128 stands for zero in the data rows.
Each row below has a hidden score, from 0 to 40, with 20 about the middle. What is it? The score is a weighted sum of the row's numbers plus the product of two more (or one squared), each taken from its middle value.
[ 52 115  93 174  77  18  97 185 142  34 168 119 171 168 144 117 196 156  69 131 194 188 192 147 113] ~ 33
[ 71 133 117 131  70 104 127 135 140  82 124 134 135 136 144  80 134 160 160 110 126 127 175 115 171] ~ 30
[148 107 109  96 103 123 139 148 136 161 131 124 107 125 154 107 104 151 159 158 123  95 138 199 180] ~ 17
[ 94 125 185 168 133 121 129 121 127 158 179 157 133 117 140 203 167  93 124 118 148  86 166  75  84] ~ 18
[104  29 204 227 168 112 160 129 124  99 160 129 101 174 123 117  97 139 163 102 113  77 181 140 110] ~ 17
[182 130 108 189 141 150 107 143 110 122 100 132 212 148  60  92 121 109 135 161  74 173 218 148 138] ~ 20
[ 76 139  57  85 121 139 161  72 197  66 149 202  49 115 174 107 128 149 190 141 103 161 100 142 151] ~ 22
[ 71 138 112 176  72 108 132 111 165  45 140 143 104 160 191  23 184 181  57 185 139 147 108  58 143] ~ 20
[151 105 108 103 144 143 121  75 108  87 165  97 126 169 111 162 147 154  51 106 124 182 102 119  65] ~ 22
[128  98  54  55 116  71 122 110 154 109 197 131 172 110 133 171 177 155 100 102 157 193 102 192 106] ~ 23
[ 80 166  56 137 166  83 147  76 179  64 139 185 151 102 177 149 135 154  99 141 130 207  88 176 124] ~ 12
[145 109 141 155 140 161 160  62 193 119 179 140 160 143 105  38 122 152 112 143  47 136 136  86 117] ~ 13
[165 129 147 130 178 141 129 126  76 161 154 102  95 121 117 205 139  94 112  98 134 145 149 136  85] ~ 18
[131 140 146 124 176 185  80 122  62  99 104 113 187 106  63 142 149  89 100 139 131 152 150 152 124] ~ 16
[130  60 160 156 158 158 127  92 110 171 152 156 161 138  51 133 123  96 168  80  85 136 205 139 111] ~ 29
[138  86 114 122 116 115 190 162 188  83 182 171 135 118 144 155 151 158 113 126 193 182 118 183 149] ~ 21
[148 105 124  92 174 159 133 151 141 159 110  72 179  59 130 126 118 106 110 121  77 151 130 191 150] ~ 25
[101 137 142 143  54 121  95 168  75 116  89  70 105 188 209 106 124 144  13 108 116 155 210 107 130] ~ 23
[129 205 160  72  89  97  90  93 182 204 134 102 124  99 122  94 118 149 163 130 141 105  86 133 102] ~ 13
[107 108 113 152 188 156 114 112 158 140 162 121 139 157 100 185 142 116 115  79 101 136 128 162 107] ~ 30
[157 188  38 116 100 143 139 142 126  58  66 156 121  55 149  63 103 125 184 200 110 186 115 140 167] ~ 20
[117 148 177 123 208 194 126 143 120 180 108 139  83  39 110 120 148  65 143 125  80 132 141 149 104] ~ 27
[122  66 128 151 132  82 118 114 130 136 195 165 174 147  83 111 150 116 106 105 103 169 194 152  93] ~ 18
[168 147  83  94  78 125 115 171 117 154 104 128  95 164 181  88 109 172  94 160 110 100  90 150 170] ~ 17
[172  74 148 144 117 157 168 143 103 122 130 156 130 134  68 195 132 121 160  38 215 134 108 125 126] ~ 18
[106 130 128  90  93 172 126 151 178 103 117 127 136 168 141  91 102 151 148 160 119 173 116  84 196] ~ 27
[140 178  91 126  74 144 133 119 180 134  59 134 202  88 139  96 158 166 133 182 113 101 124  70 146] ~ 24
[ 96 138 104 102 101 158 124 140 195  91 125 144 107 195 126  90 121 156 160 169 129 164 105  60 187] ~ 31
[113 191 112  54  71 141  83 106 193 157 118 119  81 174 159  96 107 151 100 133 112 127  93 140 166] ~ 17
[179 145 195  29 134 112 215 173 128 163 140 119 120 116 168 131 145 192 117 154 116 125 114 128 140] ~ 38
[152 134 118 123 167 109 130 112 178 182 130  86 176  61 115 104 139 158 152 123  67 130  77 136  88] ~ 27
[118  77 149 173 194 114 159 124 107 155 168 143  97 151  51 132 125  41 108  86 143  71 191 128  83] ~ 35
[194 150 123  73  64 195 150 181  95 146  69  76  68 145 194 113 121 156  44  96 100 144 129 124 189] ~ 19
[107 122  81 125 109 125 117 106 151 130 188 155  87 228 127 180 142 163 151 120 151 101 124 183 149] ~ 20
[182 155 128 164 180 149 136 178 134 173 114  86 145  39 132 110 110 101 129 139  91 117 119 143 113] ~ 25
[149 134  96 130 127 137 150 102 153  72 127 152  67  75 171  48  93 126 139 189  98 200  80 102 106] ~ 12
[147  92 111 154 105  76 129 129 164 149 142 152  82 164 120  72  98 203 195 170 115  48 135 147 147] ~ 15
[134  92 103 100 138 103 123  84 155 135 143 124  99 134 104 123 144 175 145 108 104  99 126 133 110] ~ 29
[143 119  60  87  77  68 127 174 131 142 164 140 131 143 161 108 136 159 121 152 160 135  96 191 159] ~ 18
[134 117 117 120  82 157 112 156 137 129  81 150 160 150  73  92 111 146 221 124 154 162  79  41 180] ~ 31
[131 144 141 135  65 163  59 195  63 143  36  90 128 210 149 123  96 125  56 136 100 166 140  50 174] ~ 21
[129 158 118  57 145 119 184 122 107 123  97 174  84  66 160  98 136 141 181 183 108 156  72 108 127] ~ 32
[183 148 123 152 126 125 152 188 123 202 148 128  54  88 165 121 103 119 174 183 144  69 115 165 151] ~ 15
[ 89 218 100 121 158  91 147  42 160 155  96 159 148  61 159 150 134 156 187 124  90 153  82 162  81] ~ 15
[ 98 141 172 119 176 153  90  68  90 176 118 116 153  97  56 147 188 109 149 102  80 143 143 160  68] ~ 19
[212 116 145 157 157 132 156 155 148  62 163 142 130 152  93 163  84 121  51 157 128 176 141  91 112] ~ 17
[151 102  95 108 140  96 141 112  54 145 155 100  87 167  80 213 159  52  90  75 196 100 124 153  74] ~ 12
[146 118 105  75 103 139 140 149 127 164 133 120 116 126 170 120 105 135 145 153 129 110 137 210 189] ~ 19
[ 92 187  68  96 123 151 128  97 122 129  58 144 114 129 217 153 122 166  79 101  73 163  95 160 135] ~ 22
[174 101 174  69 116 183 179 173 140 129 122 115 122  79 169 149  97 115  81 124 142 150 149 182 187] ~ 13
[141 148 168 152 126 154 146 198 135 136 106 110 112 131 153 105  96 115 148 191 129 154 121  39 173] ~ 28
[ 79 121 167 110  82 127 130  78 184 166  92 157 127 130 157  91 137 190 121 148  78  51 137  56 117] ~ 15
[ 92 106 170  71 101 163 155  96 166 162 115 134 157  80 180 132 137 124 115 137 112  94 156 122 150] ~ 8
[181 174  62 145 146 134 111 169 143 120  78  82 220  67 100  95 119 139 135 160  90 155  94 160 135] ~ 27
[ 86 177 108  54  82 124  93  67 244 150 171 166  77 172 135 113 146 167 140 140 132 126 105 131 128] ~ 15
[ 66  99 169 161  78 108 116 132  98  69 126 109 126 148 160 145 122 142  76 116 134 149 222 136 171] ~ 19
[112 166 142  91  82 167  42 163  61 174  54  57  67 174 162 151  87 113  32 102 111 129 135 119 127] ~ 24
[135 102 134 161  93 158  95 149  83 128  92 141 150 181  45 143 108 117 196  98 168 164  95  46 150] ~ 24
[105 121  83 123 108 115 117 111 148 135 194 165  98 221 124 175 138 163 144 120 159 105 125 190 148] ~ 18
[ 85 147 100  95  88 165 126 134 206  91 137 151 130 200 137 111 113 179 166 162 114 171 103  74 198] ~ 30
[160  82 193 103 154 164 162 167 115  98 168  98 149 109 202 139 102  85 136  91 162  83 128 150 151] ~ 14
[177 160 122 148 122 123 160 183 133 188 152 133  50  98 170 119  98 118 177 177 144  75 125 167 153] ~ 16
[150 150 116 151 102  82 111 126 101 197 136 117 130 137 111 151 130 150 182 148 140  97 123 181 103] ~ 11
[129 245  33 144 147 134 145 110 126  57  38 133 191  88 151 121 127 140 136 183 102 194 115 174 142] ~ 18
[110 138 175 124  79  99 116 136  80 118 122  71 123 223 156 142 181 195  91 165 124 119 200  88 129] ~ 12
[152 117 120 130 134 153  76 169  66 174  70  63 147 153 126 158 113 120  33  77  71 146 122 142 116] ~ 30
[136  81 130 171 126  95 115 134 103 151 147 128  95 179 103 134  94 162 152 145 135  71 169 168 139] ~ 20
[139 131  82 105 102 125 139 121 176 123 179 144 101 177 157 102 125 189 145 158 130 107  78 156 154] ~ 16
[ 98 144 118 125  29  94  68 192 121  90  66 112  89 193 214  64 139 223  53 141  60 116 185 125 200] ~ 27
[ 93 145 133 157  39  96  88 155  57 102 105  97 116 209 186 123 122 164  47  86  95 118 219 120 136] ~ 25
[ 90 167 115  49  92 139  91  91 240 135 178 156  87 172 129 126 132 150 131 124 122 143  97 128 145] ~ 20
[ 58  85 158 240  81  56  97  97 143  70 136 143  78 189 122  99 119 208 122 118  97  76 254  85 123] ~ 25
[106 105 159 120 181 107 179  99  97 138 152 138 136 151 102 179 168  52  98  85 191  25 102  71 116] ~ 18
[130 165  96 112 115 102 151  88 142 149 101 153  95  12 156  78 114 135 233 159  95 151  98 131 101] ~ 17
[114 126 188 172 125  86  60  99 162 138 141 130  67 183  65 102  89 154 142 115 135  85 162  91  96] ~ 18
[127 133 100 104  96 162 107 156  37 134  46 136  50 109 177 132  96  97  88 106  70 172 153 115 125] ~ 29
[145  85 134 149 186 103 125 118 172 158 132 110 145 104  92  90 116 186 147 133  62  93 116 119 105] ~ 22
[152 130 184 146 124 122 158 129 137 149 154 144 117 119 127 189 118 139 142  91 157 150 138 143  86] ~ 16
[137  67 153 193 162 160 134  90 138 136 168 160 156 162  62  89 132 125 141 103  83 146 177  83  83] ~ 23
[118  93 106 151 177 148 108 110 138 136 147 123 162 152  60 180 147 124 140  60 120 134 102 147  98] ~ 31
[ 95 101 118 111 146 153 158  64 236 138 196 195 135 174 112  86 147 158 179 110  54 127 170 129 133] ~ 28
[154  95 105 172 193  97 120 150  56 157 113  77 113 110  57 176 128  40  83  79 155  80  97 142  71] ~ 29
[229 152 110 109 110 162 162 202 155  72  70 117 174 102 138 110 108 122 121 183 165 154 120 158 172] ~ 19
[ 77 100 151 140 197 192 105  63 123  95 132 111 134 141  73 111 156  78  56  79  92 190 144 104  94] ~ 27
[114 104  49 147 130  63 151 137  96  52 160 181 107  62 123 138 129  89 132 126 186 200 158 160 125] ~ 24
[ 92 171 148 133  84  55 109 111 161 113 131 111 141 115 174  89 154 190 164 124 113 101 154 109 134] ~ 22
[ 69 125 148 155  93 104 118 129 105  85 125  88 136 151 158 134 130 136  94 115 131 138 235 156 163] ~ 29
[109 194 118  65 178 110 184 101 109 148 104 190 136 112 178 155 183 179 120 159  86 144  66 135 116] ~ 29
[136  81 143 150 150 134 154  98 173 138 157 158 134 143 107  50 118 116 111 132  61 141 127 107  89] ~ 14
[152 198 169 102 129 125 114 146 161 188 132 119  37  77 135 111  87 116 147 155 138  96 108 116 113] ~ 18
[ 97  43 132 160 161  95 172 173 113  73 213 132 163 137 145 153 136  95 101 100 187 158 148 198 126] ~ 16
[112 101 162 159 123  90  53 143 107  29 166  84 126 166 147 153 144 167  79  98 201  92 194  82 132] ~ 24
[ 67 110 103 193 125  34 132 163  75  54  96  83  81 153 110 125 175  59  61 121 191  93 172  97 161] ~ 15
[126 189 110 128  44  78  95 175 132  66  69  94 175 115 173  32 142 181  98 194 142 138 191 108 197] ~ 19
[ 66  68 150 155 150 159 175 112 154  79 197 143 100 212 159 168 145 106 138  80 151 128 150 172 145] ~ 24
[156 100  87 151  96 116 115 134  67 164 134 156 128 173  61 168 134 136 204  89 190  93  92 158 136] ~ 16
[192 106 198  49 145 158 187 158 130 151 130 120 120  91 175 159 123 149  83 154 129 146 116 147 163] ~ 18
[142 142  61 126 154 141 118 146 174 123 115  97 188 105 115 109 134 158 125 140  85 152  89 167 139] ~ 28
[182 165  79 166 105 114 114 159  70 116 118 112 150 163 118 128 108 151 121 185 152 126 124 174 157] ~ 10
[186 134 119  92 108 125 111 152 121 133 171 113 128 143 170 123 101 143 139 132 169  66  91 143 144] ~ 12
[133 212 169  50  90  99  96 103 190 204 118 109 113 110 138 101 137 156 163 165 120 122  84 130 107] ~ 16
[128 115 124 119  99 107 107 187 163  73 135 121 184 129 132  96 108 140 119 173 173 202  93  80 150] ~ 28
[ 81 111 161  71 104 151 163 100 153 154 113 137 146  90 162 135 148 111 107 140 121  74 137 105 138] ~ 14
[ 78 175  97 174  54  75 147 134 196  25 155 115 125 143 178  39 136 197  90 151 101 150 169  78 148] ~ 27
[119 105 166 134 129 123 182 126 152 165 142 118 140  93 174 109 138 132 209 111 109 107 101 158 117] ~ 20
[ 74 120 121 114 105 133 150  74 195 128 161 166 201 117 159  83 162 161  62 147 116  95  92  48  93] ~ 4
[ 74 137 100 147  75  87 121 130 151  92 123 151 135 156 119  96 168 182 187  89 154 116 131  88 154] ~ 31
[ 41 112 147 117  97 147 129  53 209 136 179 183 124 194 133 191 172 156 124 100 129  82 136  83 115] ~ 18
[141 137 135 131  78 176  65 204  62 141  39 102 110 217 142 128  94 146  70 122 107 175 135  51 156] ~ 28
[127  59 163 176 153 120 145  81 203 155 163 178 126 141  73  39 112 179 203 131  32  83 203 108 107] ~ 14
[145  80 151 130 195 158 102 140  89 156 126  61 178 101 105 177 112  80  85  87 101 141 156 180 114] ~ 27
[140 113 168 134 101 151 120 168 104 102 123 101 162 190 102  96 123 139 116 156 115 178 117  16 119] ~ 39
[190 157  76 197 162 137  87 180  93 100  74  64 225 107  63 133 112 112 101 158 112 168 119 171 119] ~ 24
[125 123  86 109  83 105 108 165 151  97 137 141 166 143 107  84 114 148 155 154 156 198  98  84 169] ~ 27
[117 106 114 140  89  80 102 173 111 102 146 126 175 174  98 151 122 119  99 158 182 203 146  84 147] ~ 23
[ 82 136  59  89 120 148 162  84 185  73 150 194  62 104 174 103 117 139 191 139 106 167 100 140 158] ~ 22
[109 178  84 168  42  84 125 180 152  38  90 120 165 121 136  75 147 179 148 142 140 138 147 117 175] ~ 30
[136 184 121 122 158  81  94 122  72 134 139  92  71 133 119 135 118  34  26 111 223  73 139 123 120] ~ 18
[ 97 161 100 115 187 143 159  65 151  82 103 153 139 119 186 143 116 141  93 143  89 183  95 149 110] ~ 15
[ 94 120 120 148 103 169  96 122 163  98 145 156 126 231  89 155 112 154 158 124 151 174 129  70 175] ~ 25
[ 73  97 148 135 104 143 133  62 155 154 136 182 146 159  84 179 175 138 163  74 161  71 108  62  94] ~ 21
[133 106  54  50 116  71 133 109 143 112 195 135 175  90 134 162 181 161  99  98 153 189  95 187 116] ~ 23
[134 184 198 160 110 127 107 156 114 192 108  93  23 139 108 166  93  53  82 118 134 106 149 128  58] ~ 11
[163 118  99 124 188 117 125 157 121 162 136  87 143 100 102 126 132  63 104  97 142  76  72 136 104] ~ 31
[128 102 185  98 175 192  67 103  72 124 134 124 145 140  61 180 148  62 119  40 154 117 130 137 109] ~ 16
[142 111 131 135 191 149 123 119 170 115 139  87 172 113 128  74 112 154  92 131  83 156  70  98 113] ~ 21
[153 151 103  96  88 100 131 125 141 200 133 120 124 102 153 111 125 163 192 160 121  91 104 187 142] ~ 14
[153  84 194 117 140 183 170 156  93 128 133 104 127 112 140 196  95  82  75 100 151 163 185 185 171] ~ 16
[150 106 200 184 173 161 213 194 118 139 166 119  84  65 200 118  99  63 173 135 124  88 152 155 145] ~ 18
[166  90 153 201 139 133 183 147 117  90 185  97  87 185 119 156 126  93  34 106 144 144 130 115 102] ~ 16
[166 222  78 112  65 139  69 151 170 126  66  96 159 106 101  89 106 140 137 164 157 157 101 135 182] ~ 15
[156 109 103 171 132 104 120 126 118 114 165 125 121 198 131 110 125 158  88 150 158 124 118 125 121] ~ 14
[151 147  95 113 140 121 146 126  49 108  80 144 117  76 142 133 123 102 139 180 112 170 118 127 125] ~ 18
[147 132 111 140 101  73 107 126 106 186 152 127 128 138 117 157 133 148 168 141 156 101 123 186 101] ~ 11
[ 89 173 118  52  83 112  84  70 238 149 160 139  85 167 128 106 132 158 139 134 127 128  92 140 136] ~ 16
[102 153 114 146 177 102 131  59 164  95 120 179 119 105 152 142 103 156 157 113 114 117 125 137 108] ~ 15
[148 115 159 113 199 120 141 149  83 192 128  88 160 107  89 166 165 120  97 148  78 120 111 126  83] ~ 36
[126 175  96 173  79 138 118 123 114 147  62 132 201 118 126 145 164 136 104 150 142 112 136  89 109] ~ 18
[105 179  84 153  59 114  99 160 137  18  69 124 182 102 181  55 129 195 110 159 136 142 184 107 170] ~ 21
[137  63 140 168 146 147 132  84 109 171 150 173 163 157  14 128 145 108 208  57 110 119 158 108  93] ~ 29
[130 130 181 102 198 181 141 143 113 169 129 127  93  62  99 105 158  85 154 144  85 129 135 165 115] ~ 27
[128  94  65 122 166  76 129 151 170 120 170 117 213  69 111 121 137 139 107 116 120 175  87 170 113] ~ 18
[126  55 122 156 142  77 138 122 154 118 212 167 190 137  68 130 140  99 121 107  98 169 212 166  95] ~ 18
[118  61 137 186 170 113 203 169  55 108 139 111  85 150 116 157 139  21  94  93 200  52 130 166 121] ~ 22
[128 121 216  82 192 204 110 117  57 180  84 109 147 152  92 166 203 110  95 173  70 154 145 136  86] ~ 31
[149 131 135 136 128 148 188 190 114  93 107  96 167 107 181  85 132 121 145 175 124 137 121 156 172] ~ 23
[ 98 143 139  98 100 111 189  82 181 195 126 165 116 106 156 104 168  95 126 136 134  48 100  91 107] ~ 14
[117 109  45 110 114  73 151 131 139  50 162 192 123  35 154  99 120 110 160 155 158 212 116 160 131] ~ 9
[157 139 187 205 133 174 111 196 100 143 103 119  90 148 100 155  93  83 158 171 162 154 151  38 145] ~ 16
[140 121 106 114  63 133 132 163 135 155 145  92  81 111 101  84 129  72 117 146 155  56  94 154 156] ~ 19
[100 107 157 128 167 174  86  85  85 158 107 136 146 119  20 151 168  91 168  64 109 146 130 156  76] ~ 23
[ 76 151 106 168 182 117 151  55 102  69 121 148 129 136 131 167 112  99  49  94 128 160 118 129  82] ~ 19
[162 131 141 154 192 143 149 179 144 187 135  88 127  41 136 138 105  86 135 135  95 100 111 128 117] ~ 27
[118 121 186 168 204 180 110 145  70 183 118 119  99  79  76 152 146  20 121 121 106 133 159 165 100] ~ 15
[158 153  82  79  61 128 112 169  96 200  89 111  97 158 186 100 115 170 117 148 105  90  99 162 167] ~ 20
[114 117 190  99 111 125 180  54 137 161 135 152 172 150 155 139 165 160 112 142 114 100 125  83  76] ~ 14
[ 81 171 199 222 106  87 105 135 153 131 125 108 103 114 126 132 151 144 136 129 110  99 228  93 113] ~ 20
[187 159  77 190 169 146  86 178  86 110  70  69 226  99  67 138 118 107 101 152  99 170 133 170 133] ~ 24
[163 123 131 156 189 134 143 167 135 196 131  92 116  45 120 129 123  76 139 135 108 100 108 138 115] ~ 28
[101 100 148  54 178 203 121 110 114 147 102 114 130  67 106 120 150  82 109 111  78 160 155 196 150] ~ 23
[103 161  56 186 118  27 138 165 146  56  51  93 122 139 151  50 124 147 113 132 172  86 152 173 161] ~ 29
[102 100 127 152  99  90 111 174 130  89 135 119 178 167  95 130 130 127 114 141 179 204 161 104 144] ~ 27
[160 121  67 107  93 100 139 146 107 166 132 155 105 145 103 117 127 131 199 121 183  73  67 159 154] ~ 20
[137 118 133 157  98 162  85 132 146  73 129 125 138 209  96 111  88 146  96 155 114 188 134  34 148] ~ 23
[ 57 121 146 136 102 127 129  44 191 152 165 181 134 155 131 183 168 169 155 107 126  82 148  84  72] ~ 17
[151  99  69  63 144  98 152 105  93 141 141 103  91 126 109 163 149  86 103 102 161  92  91 144 112] ~ 31
[ 88  86 175 148 110 104 140  63 219 155 124 173 113 129 131  74 137 207 171 156  86  33 140  47 101] ~ 10
[109 169 100 108  16 105 127 172 122 120  31  96 108 173 223  80 121 178  76 116  91 125 162 106 163] ~ 27
[128  63 149 126 139 140 181 136 155  71 172 131 142 132 190  75 121 134 108 126 129 137 100 141 133] ~ 8
[ 87 100 159 146 121  91 147  72 225 158 135 164 102 136 128  91 159 149 144 150 123  29 132  59 112] ~ 17
[100 119 170  84 119 157 162  97 184 173 113 160 130  67 180 136 138 117 119 147 110  82 154  97 130] ~ 11
[122 110 156 124 117 172 101 155 109 115 104 102 134 182 109 137  95 107 112 144 129 188 166 100 181] ~ 24
[127 112 176 132 132 112 179 119 161 170 144 107 137  84 181 104 139 135 203 123  99 107 112 161 111] ~ 18
[ 77 123 112  95  79 125 169  97 145 157  95 142 114 114 120 137 151  61 136 166 189  39  60  59 122] ~ 19
[129  59 198 165 160 145 161 154 114  67 159 107 126 176 153 120 109 105  74 130 128 147 108 132  92] ~ 18
[125 111 154 156  93 118 112 139 176 131 104 132 120 158 102  58  93 182 194 182  92 130 126  38 158] ~ 26
[110  66 162 174 140 128 158 187  52 124 134 101  97 169 161 143 143  40  85  78 158  89 151 154 134] ~ 19
[ 78 137  93 185 184 116 124  56 106 109 106 178 133 141  95 193 122 127 174  84 134 136 124 138  90] ~ 24
[143 150 160 155 110 153 125 203 144 156 103  94  84 116 141 102  80  86 146 214 143 139 125  33 180] ~ 26
[110  82 152 126 110 157 121  80 115 192 121 114  73 171 132 129 118  90  60  78 158   3 138  90  61] ~ 19
[ 78  89 158  91 103 127 141  89 128 173 124 158  88 171 107 152 165  46 101 108 189  60 127  69  78] ~ 14
[143 100 106 117 160 155 107  70 114  85 161 108 135 174 111 165 155 146  46  97 131 189 109 106  82] ~ 20
[201 156 189  66 142 160 197 183 127 142 118 132 123 109 158 134 137 164  96 172 148 156  99 121 167] ~ 26
[160 111 115 112 143 138 115 101  74 160 139 120 118 133  79 217 159 112 152  56 157 133 112 140  88] ~ 16
[140 104  75 181 167 105 178 133  47 108 120 126  34  88 129 140 104   0 161 134 166 131 134 140 102] ~ 34
[151 121 100  69 138 143 131  85 150 105 166  93 131 150 138 120 146 175  82 120 104 169  64 118 105] ~ 25
[ 93 101 153 138 101 139 127  71 125 167 125 176 162 140  73 175 168 131 182  69 170  70  93  44  87] ~ 22
[167  77 206 109 124 182 154 163  88 134 121 120 103 123 144 185  85 102  49  99 158 149 166 170 147] ~ 9
[219 140 158 157 160 159 179 186 163 147 173 136  55  40 170 142  77  95 122 146 163 107 126 109 135] ~ 16
[176 142 178 100 118 127 171 132 173 172 139 122 122  59 151 134 124 156 163 125 137 133  96 140 117] ~ 19
[112 204  78 164  48  81 118 206 139  41  61  89 188 118 169  32 125 178 121 192 115 145 185 126 175] ~ 31
[184 153  96 148 128 142 127 140 147 119  93 138 220 100  90  37 123 135 167 180  58 156 169 141 156] ~ 19
[122 150 168  49  93  94 109 117 157 169 131 139  86 145 130  75 122 159 142 168 117  96  85 104 118] ~ 20
[124  84 167 193 112 120  94 130 124 112 109 133 120 205  70 112  82 161 178 154 115 128 159  40 145] ~ 25
[178 169  51 141 143 137 114 176 146 114  73  75 225  72 103  89 120 146 128 171  92 161  97 157 153] ~ 29
[129 149 118 152 130 100 128  79 102 153 109 148  83  42 133 132 110 110 205 138 106 154 132 137  77] ~ 16
[130 133  77  24 101 157 108 106 134 152 122 111 110 167 173 161 163 171  88  84  88 146  97 150 135] ~ 28
[114 134 185 121 202 188 117 132 116 158 137 128  81  40  98 123 157  72 131 139  71 122 158 155 102] ~ 25
[126 101  87 144 125 135 134 100  66 102 100 181  88  82  80 140 114  93 224  82 159 163 112 116 113] ~ 27
[ 85  92 112  87 165 121 109 127 151 109 170 153 172  79  87  94 176 112 108 114 118 197 125 184 113] ~ 24
[ 93  84 162 127 164 149  92  85 167 105 118 151 115 113  67  75 143 150 151 121  62 126 142 154 120] ~ 16
[132 121 114 116  76 155 115 151 135 135  84 149 155 151  70  94 110 147 222 126 154 150  66  43 170] ~ 31
[ 83 177  77 153 206 151 166  69 167  55 143 165 139 115 179 128  85 136  96 149 106 184  65 132  93] ~ 5
[165 126 105 110  69 148  87 181  48 179  88 104  96 188 168 158 101 140  74 118 122 101 137 175 148] ~ 16
[ 75  88 142 110 133 166 193 117 202  91 188 159 106 178 190 125 142 135 159 101 120 124 121 169 161] ~ 21
[ 75 128 110 215 203  97 140  60 116 100 113 166  98 160 106 188 116 123 138 101 111 119 142 143  83] ~ 24
[109 161 177  95 104  78 109 155 136 101 121  88 156 144 181 102 154 181  82 122 147 118 157  92 164] ~ 22
[ 46 135 124  79  99 156 145  52 250 132 157 189 119 165 164 140 176 181 142 116 115  83 101  84 127] ~ 21
[130 143 156 156 189 183 106 151  72 122  87 112 141  96  57 140 151  58 116 119 116 157 161 164 107] ~ 21
[125 144  71  79  76 130 128 134 158 154 141 145  93 189 171 117 132 180 144 146 119  99  94 175 176] ~ 19
[114 127 223 154 128 145 160 109 113 179 112 148  92 106 138 165 145  93 136 120 100  38 167  58 108] ~ 16
[ 70 176  95 164  86  85  95 130 157  41 146 133 153 207 137 117 129 169 116 141 134 142 192 134 173] ~ 25
[ 70 129 143 190  76  50 114 122 197  59 117 128 111 173 136  45 120 219 162 152 108  93 217  79 155] ~ 28
